Rotation paths and how fast each direction turns (degrees per step)
Each turn is a multiple of 5 degrees from 10 to 175, or 0.
Each row of a path follows its step; steps can be skipped.
Rotation 1:
step 0: [ -8  14   4   7   1  -4  -2   2   5 -11  -1  -7  -3  -8   1   4 -20   6
  11   4  -7 -11  -3   3  -6  16  13   2   8  -4   7   1   3   6 -13  -6
  -6 -12   5  -2  -3]
step 1: [ -8  -3  -4  -9   2  -3  -5  -1   2 -20   5  18  -8   8  -5  -8 -10  -4
  10  -8  -7  -8  -4  13  -8   1   2  -4   8   7  -2   0   6  13  -3  -4
  -5   4  -2  13   0]
step 2: [  3   9   3   7   4  -3   4   7   4  -8  -9  -7 -10  -3 -15   1 -16   0
  10  -1 -10  -1   3   3   2   3  12  -5  -9  19   9  13   1  14  -1  -5
  -2  -5  -3  -2  -8]
step 3: [ -8  -6   3  -4   0 -11  -1  -3   6  -2  10   7 -16 -10   7  -9  -8  -7
  13  -2 -15  -1  -2  18  -5  13   4  10   1   5   9   1  -1  -2  -5  -9
 -11   6   2   2  -6]
step 4: [  6  -1  -8  -6  -6   9   1   8  -7  -1  -3   7 -13  -6 -17 -10  -6 -14
  15  -7  -3  10  -4   4   5  -1   8  -3   2  11  11  -3  -9  17  -3   2
  -2  -6  -3   4  -6]
step 5: [ -8   3  11   4  -5  -2  -2  -2  -1   4  -1  -2 -11  -6  -8  -1 -16  -1
   7  -3 -10   2   8  10   5  12  15  17  -8 -10  14  -1  -3   1 -16  -2
  -1  -6   5   0   1]
step 6: [  3  -7  -2 -17  -3  -3  -9   7  -6 -10   7   9 -10  -5   4   2 -11  -1
   5 -10  -1   4  -9  13  -2  -3   5   0   8   0   5  -9  -9  16 -15   4
  -8  -2   5   8   5]
step 7: [  1   2   1   0  -2   5   0  11  -2  -9   6  -5 -10   2 -18   5 -12   0
   8  -7  -4  -2  11  -3   4   5  10  -1 -12  -9   9  11   1  21 -11   1
   5  10   1  -2   1]
step 10: [ -8   5   0   7   7  10 -12   6   4   2  -6   1   3  -2  -9  -1 -13   6
   8   5  -9  -8  -6  11   6   2  16  11  -5  -5  16  11   4   4  -7 -11
  -6  -3  -2  -2  -8]
step 11: [ -2  -3  -5  -8  -2  -9 -19  -2  -8 -11   1   6  -5   8   8  -4 -10   0
  16   1 -13  -9  -5   9  -8   1   2   5   3   6   5 -11 -13  11  -6  -9
  -1  -3   5  -1  -9]
step 13: [ -9   4   6  -1   6  -7 -11  -2 -12  -8   4   4 -10 -14   0 -13  -9   5
   7   6 -16 -10   6   6  -7   7  -1   6  -7   7   7   2   1   5 -13 -10
  -3  -8   3   9   7]
[ 2 -4  0 -1 -2  4  3  0 -2  1  1  3 -2  1 -2 -2  2  1  2 -6  3 -3 -4 -2
  1 -1  2 -2  2 -2  0  0  5  4  6  0  2  2  1  2  0]
135
[-1 -1  0  0 -2  1  0  4  0  4  4  7 -1  0  2 -2 -4  6 -4  0 -1 -1  4  0
 -3  1 -2  1  1  2  2 -3  4 -2  0 -2 -2 -1  0 -4 -1]
145
[ 2 -1  3 -5 -3  1  1  3 -2  4  3 -1 -2 -5 -1  2  1 -1 -2 -3  4  5  3  3
  2  0  0  1 -4 -4 -1  0 -3  0 -2  4  1  0  1  1  2]
35
[ 4  0 -4  1 -2  1 -1  4 -2 -2  2  1  2  7 -3 -2  2 -6 -3 -1  0  5  2  0
 -2 -1  4 -2  1  2 -2  0  2  1 -3  3  1  1 -3 -1 -2]
140
Rotation 2:
step 0: [  7   6 -11  -4   6  14   7  -4  -1   3  -4 -18  -4   1   6   5  -8   9
  16  -4  -7  -2   9  12   3   2   3  10  -3   9  -6   7  13 -16   7  -6
   5 -10   1  -7   6]
step 2: [ -2  -1  -6 -12   2   4   2   8  -8  -1  18   0  10  -4  15   3   4  -6
  -4  -1  -6   2  -6  -4  -4  -1 -14  -9  -6   1   6   9  19  -3   5  -4
  -8  -3 -13 -18   6]
step 3: [  4   9  -3  -7  13  17   9  -3   1   0   7  -1  -9  10   5   4   2   8
  10  -3 -12  -3  -5   2  -2  -6  -1  11  -3   6 -14   3   8  -9 -12  15
 -10  -8   5   3 -13]
step 4: [  8   4 -11   3  -7  -6  -2  -7 -10 -11   4   3   5   3  -6  12  13   5
 -11  -1 -12  14  -7  -4   1  10   2   2  -3  -6  -5  18   1 -15  -6  -9
   8   8   5  -4  -5]
step 6: [  7   7   3  -1   2  12 -15  -7   7   5  11 -15 -14   1  -3   6  -3   2
  -7  -3  -7   1   6  -1  -9  13   2  -3  -5   6 -10  -5  10  -6 -18   5
  -8  -4  -9  -7 -11]
step 7: [  4  -9   5 -13  -5   4   1  -7 -13 -18  18  -2   2   0  -6   9   3   2
  -1  -1 -10   5  -4   4   9  -1 -13  -8 -12  -2   1  14   8 -13   8  -4
   0  -5  -8  -1   6]
step 8: [ 10  -5 -10 -16  12  11   6  17   4   2  -3  -4   7  10   9   8  -7  -3
   8   3 -15   7  -4 -14  -2   0   2  15   1   6  -5   8   4  -5  -4   6
  -5  -6   1   2  -4]
step 9: [ -5   6  -8   6 -11   2   0  -9  -5   4  -3  -1  -1  -3   4   8   6   6
 -15  -2 -18   3   7   4 -10   6   2   9   2  -5 -17   8  17 -13 -11  -2
   0   2  -4 -16   0]
step 10: [  9   2   3   0   1  -3   5   5  -9   0  22  -6   8   2   5  -1  -6   3
  16  -7   3  13  -6  15   8   0  -2  -1  -2   0  -1   9  18 -15   0  -2
  -2  13  -9   5  -6]
step 12: [  1  -5 -12  -1  -9   2   1 -12  -6  -4   5   7  -5  -8  -8  13  -5   5
   3   0 -19  -5  -8   5  -6   2  -4  -9  -8   1  -6  13  15 -11   3   8
   2 -19   0  -6  -3]
step 13: [  8  -8  -2  -4   5   1  -1  12  -1   0  16   5  11   7   5   2   1   6
   3  10   0  21 -10 -10  -7   5  -3   7   2   6  -5   6   6 -12 -16  -5
  -8  -5  -9   9  -4]
[-3  1  0 -2 -4 -2  2  2 -3 -1 -3  0  0 -4  0  0 -2  3 -1 -7 -1  2 -5  4
  1 -4 -1 -2 -4  3  1  0 -1  0  2 -3  0 -4 -2 -4  0]
145
[-4  1 -1  1  2  1 -2 -4 -3 -1 -1 -4  2  1  4  0  2  4 -4  5  2 -2  0 -1
 -2  3 -3  0  0  1  1  2 -2 -1  2 -6 -2  0  0 -3  5]
155
[-2 -2 -1  1  4  1  3 -3  1  0  3  5  2 -1  1 -3 -5  2  4  2 -1  1  1  1
  8  1  0 -4  1  4 -1  0  3 -1  2  0  2  0  2 -2  3]
145
[ 0 -1  0 -3  0  3  3  4  4  2  1  1 -6  2  0  1 -1 -2 -3 -1  4 -3 -2  4
  0  3 -2  1  6  2 -5  1 -2 -1  2 -1  2 -1  3 -3  0]
130
[ 2 -2 -2  2  7  3  2  0  2  2 -4 -3 -2 -2  3  2  2  1  2 -1 -5 -1  1 -1
 -4 -3 -2  0  2  2  0 -3  1  6  1  0  1  1 -3 -4  0]
125
Rotation 3:
step 0: [ 12   8  16   3   6 -15   7   3 -10  -2  -2   9   7   3  -7   3   9   3
   0  12  -2  -1  15  -2  -5  -5 -14   6  14   7  -8  -5  -4  -6  -3   0
   0   4  14   7  15]
step 1: [ -8  -1 -13  14  -1   7 -12  10 -16   8   5  14  -3 -17   4   1   1   2
  -3  -2 -17  -3   1  -2   4  10   2  -7   3   6 -17  -4   5  -1  -2 -11
   3  -4 -10  -2  -5]
step 2: [ -8  -2   7   0   7  -6  16  12   0   0   4  -5   8   1  -5 -12 -15  -7
   1 -13   7  -1   4   2   2   2 -10   4   3  -1  -2   8  -1  14 -11 -17
   3  -9  11   3  18]
step 3: [ -2   6  -5  13 -10  -2   7   0  -6  -4   3  -1  -6 -19  -7 -12  10   6
   3  11  -6 -15  -8   3   0  -2 -13  -4   1   6   5 -10   7   5   6  11
  15  14  -1  11   4]
step 4: [-14  -2  -5 -15 -14   1  -6  -1  -3  -1   8  -5   3  -9  -4  -2  -7   8
  -5  -7   2  -2 -16   5   9   1  10   0 -13  -3  -2   0  12   5  -3 -17
   1 -16   3 -15   3]
step 6: [ -2   9   1  -1 -15   0  -7  -5 -20  -4  -9  -4 -14  -1   6  12  13  16
   0   3   2 -12  -7   6   2  -3   9  14  -1  -9   2  -7   3  -6   0   5
  -6   8  -9 -11   1]
step 7: [  7  -8   3 -13   5  -7  -9  -3   3   4 -12   1   6  -6   1  -2  -5  -3
  14  -4   3  15  -7  -5   2   3  12   7   7 -20 -10   1 -13  -8  -2 -14
   7 -15   4   2  -8]
step 8: [  6  25  -5  -5   5   1   4  -4 -12  -3  -7  -2  -4  -1   8   9   3  -3
   4   3   4  -2  11  -2  -7   4 -12   4   9  -6  -4  10  -4   5  -3  -1
  -8  24   3  12  -1]
step 9: [ 11   2  -1  17   4   6 -16  -1  -7   5   1   2   4 -12   0  -5   0   9
  -3  10   3  11  -1  14   6  -1  -7   4  -5  -7 -18  -3 -10 -11 -11   0
  -1  -9  -5 -15   6]
step 11: [-10   9   2  14  -6   4  -8   3   5   3  -3  -1   3  -8   0  -1   2   8
  -2  -2  -8  -8  10  17   1   2 -28  14  -2  12   3  11   6   7  -4  10
   0   5  -1  -3   1]
step 12: [  3  -5   3   9  -9   2   5  11   8   9  -3   0   4  -4  -8  -3  -5   4
  -3   4   9  -9  -7   1  13  -6  12  -5  -8  -7 -19  -9  21   3  -5   5
   5 -19   7   5   2]
[-2  2 -2 -5 -2 -1  6 -2  1 -2 -4 -1  3 -1  0  2  0  2  0 -3 -2  0 -1  4
 -3 -1  6  0  0 -3  3 -5 -2 -1  1  4  0  0  0 -2 -4]
40
[ 0 -2 -4  0 -4 -2 -1  4 -2  3 -1  3  2  1  4  4 -1 -2 -6  4  1  3 -7  0
  1 -2 -2  0 -1 -1  1 -3  0 -2 -2  0  3 -3 -2  1 -1]
130
[-3 -1 -4  0  2  0  2  3 -1 -3 -7  2 -2 -1  2 -3 -2 -5  3 -1  0  0  0 -1
  1 -3  4  2  3  1 -6  0 -2  0 -2  0  0  3 -4  1  5]
60
Rotation 4:
step 0: [ -4   5  10   0  -6  -5   6  -6 -11  -3   9   5   2  -4 -20 -12  -1   0
  -8   0  -4 -20  -9  -8   5   8   7   5 -20  -5   7   3   0  -5  -8  20
  -3  -5  -1 -11   8]
step 2: [  0   3  -2   0 -10   4  -2   4  -3  -3   1   1  -2  -5 -20   1  -6  12
 -10   8  -7  -7  -7   8   0   7 -15   9   1   3   3  15  14   3 -20   4
  -7   4 -14  -9 -14]
step 3: [ -3   8   3  11  -5   5   6  -7   8   2  -3  -2   9  10 -13 -11 -17  13
   0  -5  -2   0   9 -10 -10   5  -1   2 -10   0   2  15  19   5  -5   6
   5   8 -18 -11   0]
step 5: [ -2  -3   5  -1  -2  -2   8   4   4  -5   0   6  25 -14   1   4   3  14
 -14   4  13   7   2 -10  -8   3 -10   3   6   4   2   5   8   6  -3   9
  16  -7  -9 -18  -5]
step 6: [ -2  -2   2  -2   5  -4  -1 -12  13 -14   1  -2   5 -10   0  -6   3  14
   5   0  20  -5  12 -14   3   2 -12   2  -1  -6  -7  15  -7 -14  -6  13
   9   3 -13  -3  -9]
step 7: [-15  11  -3   6   8  -1  -7  -7  12  -1  10  -3   3  -6  -9   4   6   1
  -8 -11  18  -2   0  -8   0   2 -15  -2   3  -8   1 -10   5 -19  -2   4
  -1  -3  -9 -20   8]
step 8: [  7   1   5   8   1   5  -7  -3  10   0  -2  -1  24  -8  -4   4   6  -5
  -2  -1  17 -10  -7  -7   6   5  -8   9   2 -15   8  14   2 -14 -14  -9
  -4  -1   6  -9  10]
step 9: [ -2   0  12  12   0   9  -6   1  -3  -1   6   1   2 -14 -10  -4  -3  -3
  -7   3   4 -18   7 -15  15 -10  -9   8  -7  -2   4  12   5  -9   1  17
 -10  -8   8 -11   8]
step 10: [ -1   1   2  12 -11  19   8   5   9   1   6  -6  -5  -4  11   7 -12   1
  -2  -8  11  -9 -10   0  13   7   0   3 -10  10  -4  10   7 -17 -10   7
  -4  -8   0 -16   7]
step 11: [  7  -1   6  -1  -8   6  -4   4  -8   1  11   8   9   8 -12   5  -3   6
   2  -4  -1 -12 -12   1  11   5  -4  19  -1   4  -7  -2  15 -12 -23  14
  -4  -8  -6  -4  -5]
step 12: [ -9   7  14   0  -7  25  -8   5  -1   2   3  11   8  10  -2   1 -10   7
   2   1   2  -1   0  -9   3   3   3   5  -7  -8  -5   9  12   6 -10  17
   5   4 -15  -1  15]
[ 0  4 -1 -3 -1  1  3 -2  6  1 -1  0  3  1  1  1  3 -1  1  0  1 -5  0  3
 -3 -1 -2  4  0  1  1  2  1  1  3  7 -5 -1 -4 -2  1]
0
[-1  3 -1  4  1  0  0  2 -3  0 -3  1  6  5 -1 -7  4 -1  2  2  0  1 -3  0
  2 -1  1 -2  0 -3  0 -2  3 -2  2 -2 -2  2 -4  0  4]
85
[ 3  2  4  1  4  4  2 -3 -4  3  1  1  0  2  1 -1 -3  2 -3 -2 -1  2 -2  2
  3  5  2  0  2  0 -1  1  0  5  2  2 -3  3 -3  0 -6]
35
[-3  1  4  0  0  1 -5 -2  3  0  3 -2 -5  4  1 -4  0 -1 -1 -2  0  0  5 -2
  2 -4  1 -4 -4 -1 -2  2 -1  1  3  4  0 -1 -2  4  2]
125
[-3  2  0 -2 -1  0  0  0 -3  2  1  0  0 -4 -6 -1  2  0 -3 -1 -6 -1  2 -1
  2 -4 -3  1  2  0 -1 -8  2  0  3  4  1 -1  1 -3 -2]
160
Rotation 5:
step 1: [  2   6  10  14  -9   5  -2  -7   2  -3   2   3 -11  -8   1  -8 -14   9
  -1   5  10  -5  -6 -11  -2 -18   0  -6   1  -8   6   3 -12  12  -6 -16
 -16  12   3   4  -1]
step 2: [  9  -7  12  -4   5   9   1  -8   5   5  -8   4  -2  -1  -7  -1 -13  19
  -2   5   0 -10  10 -17  -7 -20   1   7   0  -8 -11   2  16   6  -1   0
   4   3  -1  -4  -9]
step 3: [ 18  -8   4   2   1  11  14  -4   7   4  -8   3  -1   6   5  -3  -2  20
  10   5   8   0   2  -4 -12   4 -12  15  14  -2  -2  -5 -18   1  -4   1
  -2  -3  -9  -4   6]
step 4: [ -3   6   5   1  14   8  -9   6  -2  11 -20 -14   5  -1  14   0   4   3
   6  19  10  -3  -3  -2  -3  -7 -14   6   5  -7  -2  -1  -4  -2  -3   4
   5  18  -7   3   2]
step 5: [  2  10  11  -1  -3  13  10  -5   5  -4  -4   1   4   2  24   7   2  -4
   4  -1   3  -9   3  -5   4 -12 -12   3 -11   0   8   1  -9  14   7 -17
  12   8   3   0   5]
step 6: [ -4   5   3   0  -4   4   6  -5  -5  -2 -14   5   9 -13   2   3 -14   9
  15   7   3  -6  -4 -11  -1 -10  11   5   1   0  15   6   6  -5  -2 -26
  -5   7  -4  -2  -5]
step 7: [ -8  -4  19 -13   2   7  10   3  -4   1  -2  18  -6  -6   2  -2 -10  11
  -3   3   1  -9  -8 -17   3  -8  -7   7  15   3  -7   9  -1   5   3   1
  -8   4  -1 -14   4]
step 8: [ -5  -7   5   3   9  14  -4 -15   5   5  -4   1   2   4  14 -15  -7  10
  17  10   4  -2   1  -8  -1  14  -9   7   7  -5  -8   1  -2   6   1   0
  -2  -4  -5 -16 -17]
step 9: [ -6   0   3  11  12   7   2 -10   9   4  -8   4  -4  11   2  11   8   8
   3  15   8  -1  -4  -9   8  -8 -10  -9  13  -7   8   0 -23  -2  -2   0
   8  13   7  -4  -6]
step 10: [ -2  12   5   0   6  13  -1   0   8   5 -12   3  -1  -6   9  18   4  -1
  13  -4  -6  -7   8  -8   1 -13  -1  -4  -1  -2  -7 -19   2   4 -14 -13
  13   6  -3 -12  -3]
step 13: [  0 -10   8   5  11  21   8  -9   5   1  -4  10  -3   4   3  -3   1  15
  -1  11   4   6  -1   7  -3  -9  -9  -1   3   4  -8   1  -2  10  22 -14
   3 -11   0  -5  -7]
[ 1  2 -1  4 -2 -1  5 -2 -3 -1 -5 -6 -1  2 -3  0 -2 -1  0  4  1  4  0  1
  0  2  2 -3  3  1  2  3 -3 -2 -1 -1 -6  2 -2  0 -3]
140
[ 2 -2  1  1 -2  2  4  1  0  4  1  1  0 -2 -4  1 -4 -4  0 -6 -3  0  1 -5
 -2 -2  5  1 -2 -1  3 -2  2 -1 -2 -2 -1  4  1 -2  1]
80
[ 2  1  2 -5 -5  0  3 -1 -3  2 -2  1 -3  4  1  1  0 -4 -2 -1  0  1  5  4
  4 -2 -2  2  1 -4 -3 -2  3  2  1 -1  1  0 -1 -5 -3]
140
[-2 -2  1  1  3 -1  0  0  4  5 -3 -4 -4  2  2  1  2 -1  4 -4 -1 -2  5  3
  1 -1  2  0  1 -1  3 -1 -4 -2  1  5  2 -1 -4  0  2]
65
Rotation 6:
step 0: [-10  -5   1  -3   9 -10 -20   5 -14  12   0 -11  -1 -12  -3  -8  -5  -3
  13   0   2  -4  15  10  -3  -4  -3  -1   3  11   0  -3 -11   1 -11  -2
   3  -6   5  -7 -12]
step 1: [ 12   2   7   1  -3  -3  -6  16  -9   3 -14   4   4 -15  -8  -4  -2   9
   5  -6   3   6   4   5  -2  -1  -1 -14 -17  11  -6  -6  -9  -4  -5   1
  15  -5   7  -7 -14]
step 2: [ -6   4  15  -9  -6  12  -3   9  -3   9 -12   6 -10  -6  -9  -9  15  10
  -2  -4   4  -4   7  13   0   0   9  -3 -12  -6  -3  -5   3   1  -4 -13
   7 -13  10  -2   0]
step 4: [ -1   9  18  -3 -16  -3   5 -12  -1  -4  -1 -16  10   2   4  -5  -3   3
   2 -11  -4  -7   2   6  18   2   1   1 -11 -14  -7  -4 -11  -3   0 -12
  -3  -7  -7   9   0]
step 5: [ -9  -4   4  -6  -7 -17  -1   6 -12  -3  11  -5  -9  -3  13  -6  -1  13
   2 -11  -7 -14   0   5   7  -3  -8   4  -9  -1   8   0 -13  -6  -5  -7
  -7   0 -15  11   4]
step 7: [ -6 -13   7  -9  -7  -7  -2   4  -8  11  -8   2  -7  -9   5   0   9  -9
   8   1   4   1   7  13  13   2 -11   2   3   0  12  10   7 -11 -10  -1
  -6  -5  -1 -13 -16]
step 8: [ -3 -10  -1   0  -1   7   1   1  -3   3  -3  -4  -3 -33   7  -8  -9  -4
   4   6  13   1  11   7   8   2  -7  -5   2   9  -2   3  -7 -10  -5  -6
   8   3   7 -11  -5]
step 9: [-11   2  10  -1  -7  10  12   0  -4  -1 -15  -6   5 -13  -3   8  -2   2
   3 -13   2  -3   4  10  -5  -1  -7 -15  -5   1 -14   4   0  -3 -17  -6
  17  -1   3  -9  -5]
step 10: [-12   3   8   7  16  11  -2   7  -3  -5 -12  -3  -8  -9   2  -2   1  14
  -3 -12 -10  -9  11   6   2  -7  -5   7  -2   1  -4  -6   0  -4 -14 -15
  12 -12   2   2   9]
step 11: [ 12   9  14  16  -3   6   5   5  -1  -5  -3  -9  17   3   4  -7   2   7
   8  -3  -7  -2   9   8   6 -11  -8   9 -14   8   7 -10   2   1  -8  -9
   8 -11  -2   0   7]
step 12: [  8   7   8  -6 -11 -14   7   5   5  -2  -1   0   7   0   2  -9  12   5
  -3  -9  -2  -5  15  17   9   2  -7  18  -2  -6   2   1 -10  -5  -1   0
   0 -21  -5   4   6]
[ 1  1  0  4  3  1 -6 -5 -1  1 -1  2  3  0 -1  1  2  2 -4  2 -1 -1  2  3
 -2  7 -1 -5 -2 -1  2  2  1 -2 -4 -1  5  1  1  0  1]
45
[ 2  3  3  0  1  0 -3  4 -2  0  1  6  0 -4  2  4  4 -1 -1  2  0  0  0 -5
  3 -3  1  1 -2 -1  2 -1  5  5 -3  1  1 -1 -3  2  0]
80
[ 2  2  4  1 -4 -4 -1  0  2 -2 -2 -2  5  1  0  1  0  0 -2  4  4 -3 -1 -1
 -4 -6  2 -2  3  4 -1  1 -2 -2 -4  3  1  3 -1 -1  1]
135
